In the rows, 128 means zero.
A state moves one step at a time under one of 8 hidden systems, and each row is a state written as 18 numbers. Each run below is a few steps of one system.
trace 1, V, 8 rows:
[[117 125  90 161 110 132 177 138 141 145 160 184 147 170 112  86 145 170]
 [111 106 127 147 130 171 180 137 161 125 152 155 175 179 123  70 139 142]
 [ 89 122 160 113 146 164 172 149 132 116 120 123 198 174 111  86 119 116]
 [ 90 154 179  95 163 174 133 133 130 122 110 102 181 157 123 120 116  81]
 [112 161 193 115 152 152 110 114 112 110 104  90 164 105 123 149 128  64]
 [141 166 172  97 126 129  90  93  88 122  95 124 127  81 118 166 129  75]
 [158 138 134 111 102 125  86  79 108 122 115 135  88  56 137 147 129  89]
 [159  90  98 113  78 104 105  99  95 115 110 139  72  67 140 139 132 129]]
trace 2, U (8 x 18):
[[140  97 181 157 146 107 137 134 152  95 144  88 179  93 113  85 101 111]
 [ 78 152  98 107 171 148 149 150 140 113  90 170 114 128  94 135  68 151]
 [146 124 209 131 160 160 114 110 168  90 119 109 170 138 133 135 141  97]
 [ 86 188 109 135 180 111 114 147 138 144 134 116 107  93 112 140  61 116]
 [174 152 175 113 148 155 104  93 171 123 121 181 131 154 124 165 149 133]
 [141 141 135 179 150  79 104 126 157 125 164  94 110  61 124 123  89 118]
 [152 130 116 108 150 117 127 132 165 124 109 201  99 152 105 162 109 186]
 [153  90 162 190 141 116 127 126 181  90 159  95 149 105 142 101 130 133]]
trace 3, U:
[[144 170 160  91 141 144  91 111 114 142 101 137 124 169 136 198 169 118]
 [152 164 130 157 119  99 104 106 144 177 196 101 117  98 144 104 122  91]
 [158 135  86 123 106 116 115 103 121 131 109 197  74 109 121 171 139 165]
 [190  60 153 139  99  83 123 126 148 119 154  99 138 120 141  96 140 148]
 [ 86  96  53 142 131 132 160 163 135 116 120 150  97 129 125 103  94 177]
 [128  79 165 137 132 156 139 145 129  82  98 103 174 178 139 143 180 145]
 [ 63 166 107 156 151 120 152 170 105 153 149  81 156 139 124 105 105 112]
 [121 177 148 115 122 173 135 105 104 134 107 181 156 164 109 162 175 112]]
trace 4, A (8 x 18):
[[123 142 100  73 141  98 129 162 113 154 100 154 104 178 114 167 107 180]
 [170 127 131 170 152 133 106 108 198 122 157 161 100 147 147 155 151 162]
 [127 100 125 152 153  60 136 181 131 101 114 103 132 119 103 142  91 184]
 [129 100 151 119 142 165 158 138 161 111 121 153 170 206 124 120 155 164]
 [100 150 156 197 184 135 129 141 167  91 143  98 157 104 118 129 107 119]
 [111 147 175  78 149 125 135 151  89 115  72 126 181 153  92 157 121 128]
 [130 199 158 134 162 156 122 102 173 163 166 161 149 148 119 123 124 100]
 [139 151 152 101 160  85 102 125 129 109  98 138 108  70  96 159  68 129]]
trace 5, J:
[[ 73  87  91 138 128 152 155 165  95  80  74 113 127 137 130 140 135 158]
 [122 171 115 132 126 133 145 137 135 191 180 141 148 203 136 115 156 135]
 [ 97 148 125 209 135 155 130 117 113  79 114 136 138  80 121 154 161 113]
 [161 142 159  94 118  94 139 141 100 143 110 166 166 176  90 156 152 162]
 [135 171 153 160 135 123 127  90 147 137 163 150 144  66 107  95 101  83]
 [160  59 163  90 115 133 131 118 124  73  71 144 141 121 114 134 132 145]
 [131 142 145  84 124 107 128 130 126 184 166  83 147 136 133  77  86  85]
 [107  96 110 115 130 200 114 100 143  84  91 122  86  97 163 132 130  98]]
trace 6, Y:
[[115 129 114 110 163 106  83 149 141 131 126  61  74 101 156 158  83 121]
 [136 117 118 136 150 165 105 129 171 115 119 126  95 184 165 180 171 162]
 [152 127 113 187 142  63 104 150 156 135 167  92 101 106 142 149 122 163]
 [115  88  65 155 122 148 147 142 145 100 113 169  90 139 133 135 138 188]
 [143 130 135 208 128  95 161 138 154 129 183 141 169 131 106  94 144 159]
 [ 76 116  83 146 128 136 169 146 117  98 107 164 129  89  98  95  84 143]
 [117 153 165 141 144 151 170 128 145 128 136 174 199 167  91  99 134 127]
 [103 162 149 110 152 113 133 122 118 120 115 133 143  64  84 110  61  96]]
trace 7, L:
[[151 121 101 155  84 111 108  97 119 155 173 103  93  77 164 102 142  93]
 [119  88  80  98  99 123 127 142  80 111  74 137  93 134 132 164 147 168]
 [129  91 100 147  90 133 155 135 133 158 180  97 143 164 163  67 157 124]
 [ 69 150  71 170 121 132 134 148  73 110 104 115 105  96 129 158 141 131]
 [130 112 147 128 105 133 157 146  98 137 129 123 188 202 127 121 191 147]
 [ 87 184 112 154 109 141 144 112  84 154 152 130 146  88 116  96 128  74]
 [140 121 159 130 109 148 133 109  87  88  77 166 160 131 109 169 188 133]
 [146 113 156 100  87 111 144 109 102 150 151 110 171 105 119  62 116  80]]
trace 8, C, 8 rows:
[[ 62 146 104 174 180 146 152 172 158 122 145  99 145 154 132 112 103 140]
 [ 99 120 156 176 138 167 144 133 107  69  94 121 176 130 122 149 176 121]
 [ 94 185 158 130 159 107 150 147 102 130 115 143 183 118  73 126  96 113]
 [115 137 148 135 159 183 134  98 170  83 104 182 130  96 110 123 101 113]
 [171  97 193 120 129  85 126 123 132  90 108 123 165  85  91 117 102 128]
 [123 108 142  83 178 135 127 146 187 122 119 117 124 147 126 107  55 142]
 [146  84 168 156 158 138  98 129 169  79 123  66 127 122 161 148 139 127]
 [ 95 127 135 113 164  90 124 187 105 118  96  69 140 147 122 162 102 152]]
trace 9, C (8 x 18):
[[ 98 147 103 191 134  77 161 174 109 133 157 121 157 135 104 118 129 166]
 [ 89 126 114 153 136 191 174 131 138 103 117 177 161 174 117 111 158 143]
 [124 147 165 185 116 113 160 123 111 119 154 133 196  95  96  88 144 104]
 [ 84 117 123  92 133 173 170 129 127 110 100 162 152 116  98  76  79 109]
 [154 119 201 123 134 153 116  88 157 110 135 113 166  99 130 100 127  72]
 [106 104 135  83 142 115 120 143 115 111  99  84 118  83 123 106  56 107]
 [147 122 178  81 162 164  87 111 164 116 104  98 117 154 158 161 125 104]
 [129 139 134 142 155  76  83 146 125 118 119  70  95  82 137 177 101 131]]
trace 10, T, 8 rows:
[[150 134  89  91 115 124 126 113 137 150 119 212  81 142 114 146 116 170]
 [185  83 137 165 129  80  99 127 174 107 154 102 100  96 145 134 122 159]
 [105  67  91 118 113 119 175 167 115 103 101 147 136 148 108  99 109 183]
 [140  94 157 156 149 164 127 133 176 109 145  96 152 185 163 128 171 140]
 [ 59 142 116 179 142 133 158 165  88  97 110  96 166 113 111 127 131 121]
 [126 186 166 112 141 162 127 114 120 143 116 164 164 185 117 162 172 115]
 [130 181 154 178 140 107 115 103 127 127 153 129 142  56 105 127 113  89]
 [149 137 145  56 113 125 128 104 103 127  83 191 125 110  89 138 102 126]]
trace 11, V, 8 rows:
[[100 117  94 177 111 169 147 106 143 124 162 123 121  86 149  66 128  94]
 [116  85 122 107  92 146 160 144  73 102  80 140 157 167 121 137 178 149]
 [108 151 111  97 118 146 135 122 126 188 171  98 132 149 151  72 108  83]
 [ 69 121 114 172 138 181 138 136  99  75  93 101 139 118 140 150 162 111]
 [152 155 154  93  96 105 118 121  77 176 139 108 163 166 131 138 173 100]
 [ 80 179  95 163 134 168 132 101 117 133 140 145 110  75 128 114 116  81]
 [159  93 146 132  81 146 124  99  91 100 103 140 143 137 140 153 209 126]
 [121 141 100  97  85 109 147 117  92 177 154 133 127  98 115  68  95  95]]
trace 12, T:
[[ 85  96 102 109 142 118 118 175  99 109  93  53 103 125 146 149  97 136]
 [104 161  99 117 149 139 136 156 145 179 158 127 125 212 144 132 137 153]
 [102 162  94 205 150 139 106 128 134 105 135 122  91  96 147 178 155 133]
 [142 153 130 126 122  73 132 150  85 131 102 161 140 148  86 183 145 175]
 [174 136 144 182 128 116 142 101 182 131 174 190 141 121 109 106 141 150]
 [137  71 149 138 115 126 138 124 116  55  76 138 141  77 108 131 123 141]
 [147  97 180  88 129 119 152 143 140 135 135 116 194 180 113  83 119 127]
 [ 77 123 128 154 149 200 145 115 154  97 135 109 140 110 143  85 113  79]]
trace 13, A:
[[102 173  72 105 102 137 119 116  94 191 154 123  94 125 148 113 122  91]
 [151 116  87 117  90 137  96  90 107 125 109 151  58  85 152 159 147 124]
 [160 104  84 143  78  74 121 133 101 168 166 109 100 130 149 120 155 149]
 [119  68  59 145  97 153 155 130 129 110 123 160  93 127 144 103 140 164]
 [139  79 128 190  95 124 133 128 114  94 138  84 145 116 155 119 187 131]
 [ 62 120  88 152 108 147 180 157  74 119 119 117 162 140 121  95 144 127]
 [113 148 144 167 107 183 136  91  98  99 114 147 157 107 131 136 189  86]
 [109 179 124 153 102  93 140 123  64 152 142 130 154  81  98 116 128  94]]
trace 14, L:
[[ 90  87 140 163 128 178 171 136 130  79 115 121 180 138 127  88 149 118]
 [ 80 144 164 149 146 134 136 146  92 102 110  66 180 102 119 125 121  86]
 [109 156 178  85 148 177 119 119 106 122  93 112 165 158 128 150 147  82]
 [162 170 180 114 118 131  86  86 117 152 144 102 137 106 143 141 150  62]
 [166 135 135  58 104 122  94  92  97 139  94 151  89 104 128 164 130 109]
 [189  78 117  93  80 126 109  90 143 148 147 134  90 122 160 101 137 122]
 [127  80  66 124  99 111 114 133 115 121 121 107  59  87 157 127 111 144]
 [117  65  80 129 111 134 144 164 129 124 126  96 108 178 165 121 151 173]]
trace 15, Y (8 x 18):
[[129 140 145 168 134 181 132 109 153 132 155 135 157 180 156 130 193 114]
 [ 96 159  96 150 141  72 119 161  91 142 134  80 111  81 117 139  89 127]
 [121 139  96 105 128 185 140 115 145 138 113 195 111 187 130 142 155 154]
 [165 163 158 181 123  63 114 117 126 139 167 123 147  79 104 132 133 120]
 [113  86  87  76 104 141 146 133  95 104  72 170 100 127 116 132 115 158]
 [175 130 178 145 114 123 138 104 159 152 179 135 179 151 128  87 156 110]
 [ 86 107 105 118 118 130 130 136  84  96  89  93 111  59 127 118  92 100]
 [125 130 152  95 134 169 147 137 136 153 133 131 169 220 140 119 161 127]]
trace 16, J (8 x 18):
[[142  65 137 109 126 133 143 117 157  79 103 153 124  88 110  92  80 140]
 [133  73 140  86 118 124 145 147 142 142 146  76 154 164 146  62 108 122]
 [ 62 122  97 119 139 199 137 129 125 120 118  87 116 132 164 103 120  81]
 [123 128 125 123 127 160 106 130 116 139 118  95 121 190 170 176 196 128]
 [102 206 115 162 150 109  98 136 101 153 136 114 112 113 128 186 139 116]
 [165 148 124 146 138 107 109 114 149 116 112 197  95 118 107 189 140 174]
 [168 126 148 159 133  44 131 139 144 132 159 131 144  93  93 109  96 161]
 [115  90 116 111 135 140 167 136 154  99 111 173 135 107  96  76  68 149]]

Which system made each run below?
trace 17 (2 x 18):
[[106 135 112 194 124 140 140 105 126  90 130 151 127  44 111 109 118 111]
 [166 108 174  53 115 114 121 124 100 119  79 144 152 154 110 158 140 139]]
 | T
trace 18:
[[188 133 161 108 134  95 125 103 175 141 153 185 132 117  97 108  95 144]
 [165  86 153  94 145  95 126 133 179 124 141 123 130 112 116  87  61 141]]
 | A
trace 19:
[[112 137 104 100 147 159 153 145 162 157 137 169 129 211 127 119 125 164]
 [105 120 156 181 161 145 152 146 173 112 164  87 181 147 132  87 126 119]]
 | V
trace 20 (2 x 18):
[[ 51 154 126 141 163 175 161 151 118 106 111 114 164 126 113 107 100 100]
 [137 144 187 101 137 162 109 114 113 125 106 108 172 175 142 156 178  93]]
 | V
trace 21 (2 x 18):
[[146 207 150 153 145 127 105  93 155 172 176 154 132 127 125 138 138  99]
 [151 108 163 147 139 108 107 117 123  61  79 141 126  72 106 174 129 140]]
 | J
trace 22 (2 x 18):
[[107 119 186 128 133 168 153 121 120  89 108 119 198 122 108  96 130  89]
 [ 91 143 158  71 164 133 131 150 122 138 110  81 154 133 118 108  66  88]]
 | Y
trace 23 (2 x 18):
[[182 138 146 119 118 127  74  90 147 159 160 101  94 131 174 150 164 102]
 [112 134  96 178 111  81 135 136  87 107 121 133 115  53 102 132 114 141]]
 | V
trace 24 (2 x 18):
[[186 117 109 163  85  79 133 111 140 156 174 169 113 126 123 114 156 168]
 [134  84  71 126  93 116 167 142 133 153 157 152 119 159 133  74 128 171]]
 | C
trace 25 (2 x 18):
[[122  95  84 108 112 122 173 151 145 160 156 152 131 174 125  67 105 166]
 [131  94 130 173 108 164 145 117 148 129 174  99 151 153 166  81 173 109]]
 | C
trace 26:
[[138 102 157 156 165 118 149 140 202 101 148 138 157 130 110  91  84 155]
 [ 92  91 154 122 165 151 162 163 157  92 114 100 177 155 113  90  89 137]]
 | J
trace 27:
[[180 146 137 141 146  96  79 113 179 156 171 108  84 124 158 151 124 134]
 [130  74  76 129 115  98 117 155 114 106 103 109  76 133 148 159 131 182]]
 | C
trace 28:
[[112 161 133 187 130 114 170 133 131 146 175 151 183 130  93  81 128 127]
 [132 128 159 122 124 184 121  87 123  76  76 170 135 108 122 160 160 104]]
 | T
trace 29:
[[101 119 138 118 171 130 128 153 131  73  64 141 125 112  99 165  86 158]
 [186 127 176  87 148 104  86 119 169 154 149  94 118 154 148 146 119 126]]
 | V
trace 30, 2 rows:
[[ 83 136  92 155 141 100 116 168  79 113  99  77 104 110 136 178 129 145]
 [134 146  93 114 133 136 137 134 162 175 161 172 106 199 137 130 141 168]]
 | Y
trace 31:
[[116 135 120 103 127 168 154 126 155 173 169 134 151 198 149  77 135 115]
 [ 92 178 127 177 141 138 110 112 102 121 132 100 123  60 129 142 127  75]]
 | Y
trace 32:
[[167 155 100  87 111 104 104 112 141 196 162 159  82 156 140 140 128 143]
 [167 117 118 167  83 118 103  83 103 111 125 147  99  78 140 159 182 124]]
 | Y
trace 33 (2 x 18):
[[125 146 143  69 155 116  98 136 110 113  66 135 108 125 109 188  96 138]
 [204 116 172  90 135 116  93 100 178 140 138 144 115 150 139 146 129 140]]
 | Y
trace 34 (2 x 18):
[[176 143 196 169 147 118 101 107 153  98 129 134 155 121 118 172 167 125]
 [130 168 117 149 153  65 130 147 146 155 163 140 124  98  92 116  68 151]]
 | U
trace 35, 2 rows:
[[119 126 160  89 133 125 146 135  94  93  67 165 164 114  78 142 107 135]
 [121 123 175  96 147 150 142 120 154 125 137 111 168 116 115  66  75  84]]
 | U
trace 36, 2 rows:
[[ 74  83 116 139 126 188 145 137 114  79  96  80 140 120 155 107 137  98]
 [ 84 153 133  77 152 144 123 159  91 144  95  76 141 174 137 158 121 110]]
 | U
trace 37, 2 rows:
[[148 180 144 146 134 113  97  95 144 171 184 106 116  89 141 117 113  76]
 [140  82 126 103 124 132 107 121 116  70  62 141  92  96 126 174 128 151]]
 | J
trace 38 (2 x 18):
[[137 132  65 112  99 107 130 120 106 149 119 194  74 119 117 145 123 168]
 [182 117 141 165  79 109 144  98 120 132 154 182 153 125 112 115 184 142]]
 | Y
